Each path below is one point turned by a fixed rotation once a step. After each direction that follows a path, write how fast that rotation turns it, in degrees a step (0 if it stays still).
Each turn is a multiple of 5 degrees from 10 to 175, or 0.
Each row of a path follows its step; steps can be skipped.
Path 1:
step 2: [-15, 19, -4, 7, 3, -13, -20, -13, 28, -9, 3, -6, -11, 5, -5, -10, 25, 5, -16, -19, 43, 18, -5, -4, 12, -12, -21, -15, -7, 5, -17, -12, -2, 25, -11, 33, -11]
step 3: [-29, -13, -3, 4, -25, 0, -1, 9, -11, 3, 30, 16, -11, -1, 10, -20, -18, -18, -22, -10, -29, 13, -15, 4, -7, 28, -9, 8, 4, 12, -23, -3, 32, 19, 3, 5, -23]
step 4: [17, 9, 0, -20, 13, 37, 40, 15, -13, -18, 31, 2, 18, -2, -6, -1, -27, -9, 2, 31, 3, -24, 0, -9, 5, -9, -13, 7, -17, -12, -12, -18, 2, 1, 4, 2, -6]
step 5: [-1, 11, -21, 17, 13, 41, 3, -26, -5, 37, -20, -17, 1, 10, -28, 15, 11, 1, -11, -9, 12, -4, -9, 13, -8, -22, -4, -16, -19, 6, -2, 1, -6, -10, -18, 0, -22]
step 8: [22, 0, -15, 3, 10, -18, -5, -31, 17, 3, 8, -7, 8, -12, -43, -13, 7, 15, -7, 9, -19, -27, -12, -23, -16, -7, 17, 4, 6, -31, 2, -15, 0, -7, -10, 17, -21]
step 9: [-39, 21, 8, -3, 7, -33, 14, 5, -3, 23, -6, -22, 9, 8, -10, 18, -21, 1, 11, -33, -10, 4, -3, 11, 6, -13, -3, -5, 6, -34, -16, -10, 12, 4, -25, -7, 16]
step 10: [-17, -6, 1, -31, -25, -9, 24, -6, 5, 6, 19, 0, 2, 19, 22, -17, 27, 3, 24, 16, 15, 6, 1, -12, 22, -4, -14, -23, -7, 19, 5, 18, 21, 18, -25, 7, 4]
step 11: [3, -29, -14, -2, -4, 11, -14, 22, 16, 8, 29, 5, 31, 2, -8, -25, 14, 16, -47, 10, -4, -3, 1, 13, -23, -16, 14, 1, -18, 1, -10, 9, 15, 14, 13, -2, 3]
step 15: [-12, -4, -6, -1, -7, -13, -4, 11, -28, -41, 16, 10, -7, -14, 0, 10, 2, 13, -1, -10, -15, 1, 19, 11, -25, -3, -7, -4, -33, -12, -6, -36, -13, 14, -8, 8, -33]
step 16: [6, -9, -12, 7, 10, -5, 33, -14, -27, 18, -15, -14, 14, 15, -11, -3, -1, -6, 5, 24, -39, -23, 1, -9, -8, 5, -22, 21, 22, 17, -6, -14, -5, 10, -29, 4, -12]
Speeds:
[3, 6, 2, -7, 1, 0, 4, -11, -7, 0, -6, 7, 0, 7, 0, 2, 15, 2, -8, 1, 3, -8, -4, -4, -2, -1, 0, -4, 2, 8, -4, -3, -3, 2, 2, 6, 3]
130
[-2, -2, -8, -4, 4, 7, -2, 4, 4, -10, -11, -3, 3, 14, 1, -2, -8, 2, -5, -2, 3, 3, -1, 1, -2, 3, -1, -2, 10, 0, -5, 1, -2, 1, -11, -1, 4]
155
[-7, -4, -7, 0, 4, -6, -2, 5, 1, 12, -6, 7, 6, -4, -1, -6, -5, 0, -10, -3, -3, -10, -4, -4, 1, 7, 2, 7, 1, 3, 1, 0, 5, -6, 5, -1, 3]
135
[2, -1, 5, -3, -1, -7, -11, 0, 8, 2, 9, 2, 5, 7, -1, 5, 4, 2, -4, 1, -1, -4, 2, -2, 7, 3, -5, -5, -1, -7, -3, 11, 3, 8, 0, -5, 9]
35
[0, 7, 2, 0, 8, 4, 0, 4, 4, 12, -12, -5, -1, -1, 0, 1, 7, 6, 7, -2, -6, 7, -1, 1, 13, 1, -8, 1, 1, -3, -3, -1, 1, 2, 1, 6, 0]
95
[-6, 2, 3, 3, 4, -6, -6, -4, -9, 2, 0, -3, -4, 3, 17, 5, -6, 5, 1, -2, -4, -2, 0, 1, -10, 0, -7, -4, 6, -3, -4, 1, 7, -3, 3, 2, -5]
115
[0, -5, -6, -6, -4, 6, -5, 3, 0, -2, 7, 6, -2, 3, 8, -6, 6, 6, 1, 6, -9, 6, 0, 3, 2, 9, 6, -4, -3, -6, -6, -11, -1, -5, 7, 2, 2]
95
